One turning vector, and how many steps it has turned:
The counts run from 0 to 417.
[128 165 149 129 150 114 119 148 102 167  99 115 130 151 177 161 117  88
 151 110 106 153 158 126 115 128  80 150  83 145 154  97 105  99 134 156
 133  68 107 128 148  79 101 103 146 130] => 312
[109 162 141 114 150  58 117 144 103 125 146  97  97 126 155  95 125 115
 160  98 168 126 109  85 149 130 120 147 100  89 136  86  97  78 150 141
 106 116  78 146 138 100 125 143 139 123] => 226
[108 136 128 138 129  82 120 178 123 158 102 114 131 121 180  79  86 122
 165 100 142 156 148 105 155 121 122 179  99 124 133  88  87 103 131 158
  77 143  95 115 113 117 153 126 131 140] => 27
[134 183 148 135 123  94 134  86 106 140 125 142 127 111 164 142 115 133
 147 116 145 143 142  94 129 132 146 183 100 105 131  84  75  78 150 131
 106  83  94 140 150 135 166 169 113 109] => 362
[122 162 109 109 112  77 100 102 140 143 112 134 130 154 192 163 113  96
 141 124 138 143 165  89 115 124  95 150  97 121 145 110 117 117 158 122
 120  50  92 117 119 100 171 125 141 149] => 181
[132 135  94 147 145  93 131 120 127 151 119 161 162 147 188 126  96 103
 171 113 136 158 155 111 105 135 147 186 131 114 149  80 105  89 144 123
 119  84 137 136 113 112 159 168  92 127] => 155
[128 189 138 132 166 117 184 150  96 149 105 119 142 125 143 141 119  97
 164  79 119 133 133 128 139 132 133 141  70 128 164  90  86  69 138 158
 131 100 117 101 152 102 113 129 115 120] => 110
[101 116 104 106 187  81 126 164 123 160 136 101 119 153 152 128 112  91
 170 105 152 132 151  92 110 138  90 130 116 120 159 100 135 112 142 160
 105 114 114 138 115  81 100 120 156 186] => 65
[167 124 109 116 115  89 133 139 133 138 160 121 113 150 174 124 109 152
 159 106 138 133 101  95 127 181 142 135  97 112 171 114  89  94 115 138
  85 125  87 139 134  92 146 167 143 162] => 13
[118 172  79 101 137  74 156 121 157 144 128 132 136 132 156 155 114 123
 175 108 122 130 145  89 135 135 155 142  86 126 152 106 111 102 130 113
  90  89 103 105 100 115 190 132 127 174] => 383
[136 149 101 149 142  83 148 186 120 149 120 107 123 133 163 129 115 137
 191 131 122 156 123 111 105 152 118 161  75 145 115  87 127  93  98 163
 108 113 110 112 130 100 120 113 138 154] => 265
[161 152 154 142 158  79 117 110 105 140 130 131 119 148 191  97 128 118
 142 105 167 130 102  97 119 176 106 158 123 116 154 103  92  69 157 144
 123 103  83 144 161 121 116 140 139 110] => 350
[119  98 127 127 126 103 142 141 140 133 133 126 101 120 188 125  91 114
 128 109 153 115 149 106 115 165  99 173 117 124 138 110  85 121 165 166
  83 110  72 150 125  94 118 141 202 139] => 209
[144 125 102 141 137 103 143 143 127 141 128 118 118  96 189 126  92 107
 121 110 128 112 159 101 102 138  84 166  91 129 130 105  81 133 149 151
  87  79  76 142 104  96 123 144 179 134] => 208
[125 134  71 124 184  74 132 167 134 138 135 133 125 148 159 118 115 128
 167 142 141 131 132  63 113 146 131 128 105 117 140  94 139  78 134 140
 109  95 120 108 112 116 116 113 125 191] => 263
[134 154 118 127 143  70 116 140 136 139 133 144 130 147 137 141 143 125
 171 144 131 158  89  87 103 174 147 158  89 123 125 101 102  69 140 155
  91  90 102 160 150 104 113 138 147 176] => 133
[165 141 147 154 164  75 131 148 110 160 122 116 146 155 163  95  94 129
 166  88 140 112  99  83 110 165 104 140 105 118 148 102 110  99 145 133
 106 137  83 108 106 123 139 130 139 177] => 18
[135 152 103 157 160  99 142 141 134 153  85 145 139 129 200 100 104 115
 153 137 111 126 109 100 109 144 140 171 104 145 119 110 117  65 121 135
 101  75 104 116 141 115 147 114 106 146] => 140
[117 117  98 144 164  95 127 121  91 173 107 144 152 135 162 136  85 121
 159 105 146 110 162  60 101 105 144 151 142 124 136  91 126 100 136 128
  85 103 105 136 106 114 138 162 111 177] => 403
[144 148 161 110 124 110 131 120 119 150 145 122 148 168 148 163  90 117
 168  94 133 174 135 132 139 175 115 147  88 113 170 111 111 106 150 139
 113  96  94 125  81  69 144 141 163 168] => 173
[152 109 118 128 186  91  97 129 137 131 128 145 114 160 190 115 122 130
 176 120 144 157 120  94 117 175 140 191 117 131 158 116 123  84 137 135
  91 105  99 151 130 124 121 128 147 176] => 143
[104 164 112 121 151  84 156 141 102 138 133 136 103 106 141 126 118 143
 149 158 129 131 125  64 145 127 164 133  81 113 107 102 118  53 113 150
  79  82  96 121 121 111 125 125 134 175] => 253
[139 154 126 136 117 119 115  67  99 145 128 153 151 135 166 138  85 110
 132 112 128 143 150  95 142 129 133 154 107 105 151 107  93  84 137 120
 103  56 111 127 106 107 165 178 108 170] => 165
[140 141 107 131 160 135 175 162 120 169 120 138 144 124 161 150 129  97
 126 104 116 135 134 132 126 157 107 130  94 134 177 120  80  95 143 159
 102  77 112 159 125  68  99 137 174 152] => 328
[131 135 119 109 138 101 123 107  95 161 152 109 104 174 169 156  98 110
 158 113 150 118 160  86 119 148  95 100 110 117 174 116 129  92 120 159
 133  96 116 114 154  87 114 159 140 189] => 60
[135 129 160 148 138 152 125 102  95 132 127 125 119 137 174 148  50 101
 156  71 105 143 145 145 145 145 123 158  79 119 154 121 109  83 135 147
 121  86  99 114 129  78 125 143 127 176] => 297
[119 111 129 108 136  94 140 119 140 132 156 129  88 125 172 119  93 129
 133 122 166 123 127 101 110 170 123 166 124 102 148 100  95 103 144 165
  88 111  73 176 139  81 126 172 186 132] => 210
[ 92 139  99 104 137 135 157 136 132 154  98 132 141 127 148 163 122  59
 156  83 134 153 153 129 145 127 121 159  88 137 181 119  81 102 133 173
 107  89 122 124 142  96 135 132 151 152] => 317
[ 88 125 128 127 162 131 103 110 101 136 132 154 113 152 181 123  92 108
 124 127 138 152 142 105 156 122 146 138 119 105 143  99 125  44 153 140
 112  60 110 126 127  80 121 132 102 156] => 299
[120 122 139 130 182 131 134 141  99 127 136 137  99 138 182 113 108 117
 125 102 152 127 138 112 168 138 138 135 101 116 174 102  96  46 162 154
 126  98  96 119 159 101  94 116 134 131] => 101
[127 139 158 124 165 104 146 106 139 157 120 143 116 139 172 105  93 128
 121 103 126 113 152 104 171 150 158 155 127 120 179  86  65  70 167 128
  88 112 112 132 148 111 136 159 140 134] => 365
[107 152 119 130 129 104 195 110 107 164 116 128 147 120 162 166  96 104
 165 113 153 118 148  98  87 132 131 161 130 112 115  94 121 103 133 166
 108  96  92 149 115 105 155 165 152 113] => 202
[111 149 108 114 142  83 162  93 111 145 137 127 146 121 146 159 119  94
 173 113 177 115 145  72  86 140 111 155 127 103 124  93 129 121 153 155
 109  96 100 146 102 117 147 167 166 149] => 201
[111 130 110 125 158  89 147 140 123 144 127 158 141 124 145 135 161  93
 139 150 163 152 110  84 109 154 121 144 123 115 135 104 108  76 164 165
  87  71 110 171 126  89  99 132 171 144] => 330
[150 168 164 146 157  91 132 154 108 142 115 104 137 113 150 113 134 114
 162  71 121 151 117 116 132 148 118 194  81 124 154  96  57 103 159 137
  97 114  76 148 127 123 123 137 155 124] => 359
[102 158 108 129 154 112 186 153 134 142  96 154 131 108 144 127 127 112
 142 128 121 145 142 113 163 140 150 161  90 140 151 107  68  78 134 179
  82  92 133  99 137 125 129 117 154 153] => 120
[142 121 148 173 169 122 129 140  69 155 130 130 156 128 149 104  91 109
 158  94 143 140 130  96 133 148 106 155  98 117 150 104 106  90 129 159
 110 112 125 125 109 111  82 149 143 199] => 282
[129 145 123 146 119 118 137 101 119 156 111 169 166 129 185 122  72 106
 125 108 127 145 164 116 150 131 127 159 119 123 149 112  85  82 147 130
  96  59 117  95  91 108 168 152 119 156] => 166
[164 155 131 153 137  54 116 124 101 148 131 118 132 154 190 121  91 150
 174 130 143 124 127  82  87 140 125 163 113 115 115  77 130  90 127 120
 116 100  90 129 119 124 147 144 100 129] => 20
[114 134 101 119 161 102 150 186 120 172 128  86 125 154 168 124 105  92
 155  97 118 118 150 107 119 132  85 105 100 131 171 106 123 106 126 162
 111  98 114 128 131  60 102 123 148 169] => 64
[109 158 104 115 142  85 174 155 146 162  89 128 143 140 166 141  95 122
 169 102 123 135 134  98 149 144 163 151 104 140 140 110 111  91 128 143
  79 113  87  91 100 106 189 109 140 159] => 384
